In the rows, 128 means zero.
Rows swapped in pairs by one turn or mirror: which row each one swaps with:
The rows were stretched afterwards, more along some directions than others.
q537: [104 119 141 124 125 132 138 119 131 119 112 132 131 153 141 148 121 107
 122 109 128 128 112 144 141]
q181: [124 139 128 141 111 138 144 138 136 115 133 121 168 165 141 141 116 127
 109 107 131 128 117 157  97]
q436: [107 129 126 114 107 111 130 104 156 103 143 127 129 140 142 142 115 149
 107 101 143 119 103 153 138]
q700: [ 83 128 148  87 145 115 131 125 127 112 143 135 139 138 154 138 129 136
 109 132 160 152 142 145 117]
q815: [103 114 118 138 107 140 138 116 170 126  82 129 126 116 124 133 126 129
 119 117 117 104 118 122 167]
q336: [144 119 131 124 113 133 125  90 156  98 103 130 132 106 108 124 127 133
 106 116 146 119 108 139 158]
q652: [128 122 130 126  87 126  99  88 146 111 126 126 119 145 135 151 125 141
 109  93 128 138 107 144 131]
q68: [129 132 120 110 160 137 112 124 111 110 138 134 149 112 136 108 153 139
 125 164 139 148 123 116 111]
q240: [138 122 120 143  89 142 108  91 137 133 111 148 130 131 130 141 136 126
 115 100 124 145 104 140 116]
q977: [134 150 117 137 103 166 141 120 142 133 118 143 155 131 118 131  96 121
 142 112 124 137 121 133 123]
q77: [142 145 132 148  90 188 124 123  99 136 114 139 145 159 133 128 133 117
 119 116 129 147 111 117 110]
q210: [141  79 132 119 123 130 115 124 191 106 117 150 134 133 133 133 159 158
  95 139 167 103 112  93 140]
q684: [148 100 129 135 105 154 123  91 137  97 133 128 123 150 133 123 120 121
 116 122 136 119  84 130 127]
q2: [143 111 134 138  92 131 127 108 116 118 113 147 138 154 129 149 147 121
 104 111 128 146 113 146  96]
q64: [145 156  99 131 122 137 134 134 149 127 119 163 168 109 117 116 150 142
 110 125 123 128 113 132 114]
q978: [106 120 119  99 117 117 108 110 130 112 114 165 132 134 137 152 140 123
 111 118 151 159 113 115 115]
q106: [119  89 163 121 101 154 113 118 130  99 134 121 103 147 157 127 126 127
  89 132 156 118 110 110 131]
q659: [125  93 128 150  95 154 107 110 182 134 102 139 118 140 133 137 132 140
 112 118 140 117 107 119 142]
q830: [113 140 102 118  97 121 112 124 143 127 123 154 156 140 136 150 140 152
 114 100 131 141 125 119  98]
q311: [154 127 128 126  88 175 116 133 137 133 120 140 136 155 154 124 146 139
  99 119 144 111 123  83 133]
q65: [133 169 125 126 108 147 137 118  93 117 163 128 140 162 173 133 117 112
 122  92 121 127 115 157 112]
q112: [110 100 105 128 139 114 124 141 165 123 120 146 140 111 141 131 138 158
 115 145 143 123 117 116 125]
q935: [107  87 113 126 121  84 129 110 158 104 116 144 139 164 130 177 121 135
 114 105 146 157 102 175  87]
q197: [117 119 123 121 115 111 111 113 131 111 137 129 127 147 152 138 146 153
 106 113 130 124 125 127 127]
q687: [140 127 108 131 144  97 150 134 128 101 137 144 164 175 141 159 139 134
 132 105 135 140 106 166  75]
q752: [103  93 138 128 120 146 141 121 163 123 112 130 154 120 138 119 129 140
  98 131 148  96 126 132 130]
q301: [121 114 128 121 114 153 122 142 140 139 114 156 120 143 153 149 144 109
 113 139 161 127 106 108 121]
q996: [143 110 103 133 109 126 111 102 145 109  99 158 148 122 103 146 143 126
 100 107 133 137  82 127 113]
q832: [158 148 111 149 115 122 131 120 123 113 108 138 162 144 118 148 146 129
 116  98 115 132  96 150 112]
q90: [127 168 140 115 122 154  84 121 102 111 142 115 145 138 154 117 145 140
 116 124 142 134 136 120 114]
q577: [150 107 128 124 137 119 135 105 168  95 120 136 135 105 102 129 140 148
 113 138 143 119 112 126 147]
q201: [139 132 112 129  90 159 127 113 137 130 132 147 144 150 153 123 136 145
 102 108 149 102 116 109 127]
q285: [146  84 131 130  91 146 138 109 167 118 119 174 132 146 129 135 141 115
  94 117 147 129 102 140 103]
q403: [124  95 135 119 129 116 112 151 165  99 103 127 125 137 131 157 151 150
 100 145 156 111 113  89 127]
q202: [122 129 110 120 137 138 129 151 146 128 125 138 156 106 137 117 141 148
 122 145 140 120 127  92 139]
q803: [128  86 135 131 114 126 115 120 166 102 113 119 111 163 157 146 153 143
  94 112 145 107 127 106 138]
q931: [115  86 137 127 132 138 142 132 159 111 108 142 141 159 143 140 117 128
 109 122 157 124 117 115 126]
q375: [121  73 103 113 140  85 136 125 182 107 106 171 157 117 109 160 146 144
 120 140 146 144 109 146  96]
q877: [157 178 115 130 119 139 128 111 102 119 111 138 159 137 119 137 132 137
 137  97 105 147 128 124 123]
q316: [105 101 116 136 112 113 138 120 142 124 120 152 146 159 138 155 132 119
 118 115 144 150  99 169  76]
q142: [157 158 131 128 121 153 139 130  73 112 148 129 149 153 143 134 134 113
 116 115 113 141 126 143  91]
q762: [138 160 150 125  89 155 104 112 105 106 134  98 117 130 142 115 132 145
  91 126 142 131 141 117 138]
q706: [118 129 120 121 128 133 154 134 141 132 123 159 158 149 142 160 120 100
 140  99 127 136 112 163 100]
q296: [119 124 145 135 103 155 114 101 151 117 127 116 137 115 124 107 134 147
  84 134 151 124 127 122 139]
q341: [135 119  95 121 134 126 110 117 167 128 128 161 162 106 122 127 140 158
 129 131 147 146 130 122 106]
q690: [118 181 125 107 132 133 134 109 104 120 120 128 162 117 120 129 118 140
 141 110 105 150 146 147 138]
q899: [120 155 109 126 143  98 154 132 113 105 136 123 169 166 138 158 111 140
 134 100 119 151 127 181  90]
q340: [116  62 137 126 112 152 134 124 175 125 115 148 131 138 144 133 128 113
 105 130 165 118 104 108 135]
q252: [131 137 131 118  94 152 119  93 122 112 120 139 126 115 122 125 117 124
 142 121 119 120 115 140 137]
q472: [130 137 140 130 100 150 137 114 104 113 123 141 143 161 135 141 121  99
 121 111 133 145  97 159  97]
q354: [129 142 122 123 105 153 123 112 110 126 131 146 143 141 158 115 139 138
 109 102 123 110 100 121 122]
q147: [131 138 109 130 132 144 135 118 152 132 104 147 158 109 116 115 133 163
 140 129 116 120 144 116 148]
q913: [167 110  87 143 127 135 126 108 146 123 121 169 158 114 117 129 158 146
 135 121 127 129  90 140 113]
q214: [114 132 122 105 163 127 121 133 135 105 115 138 159  87 125 108 142 155
 114 147 143 122 123 108 146]
q699: [146 135 110 119 130 111 113 119 114 103 146 149 156 136 142 133 161 146
 116 124 138 143 108 148  83]
q692: [119 113 144 103 132 139 113 137 107 122 117 158 119 150 159 145 156 114
 113 132 147 143 104 104 107]
q166: [104 121 136 131 103 170 135 128 164 145 112 141 143 101 131 105 131 137
 107 150 140 105 126 117 152]
q775: [131 109 108 128  98 167 129 124 170 152  90 166 139 101 124 124 140 123
 118 134 137 112 102 107 151]

q64 is swapped with q285
q472 is swapped with q699
q240 is swapped with q877
q112 is swapped with q931
q935 is swapped with q899
q214 is swapped with q106
q142 is swapped with q996

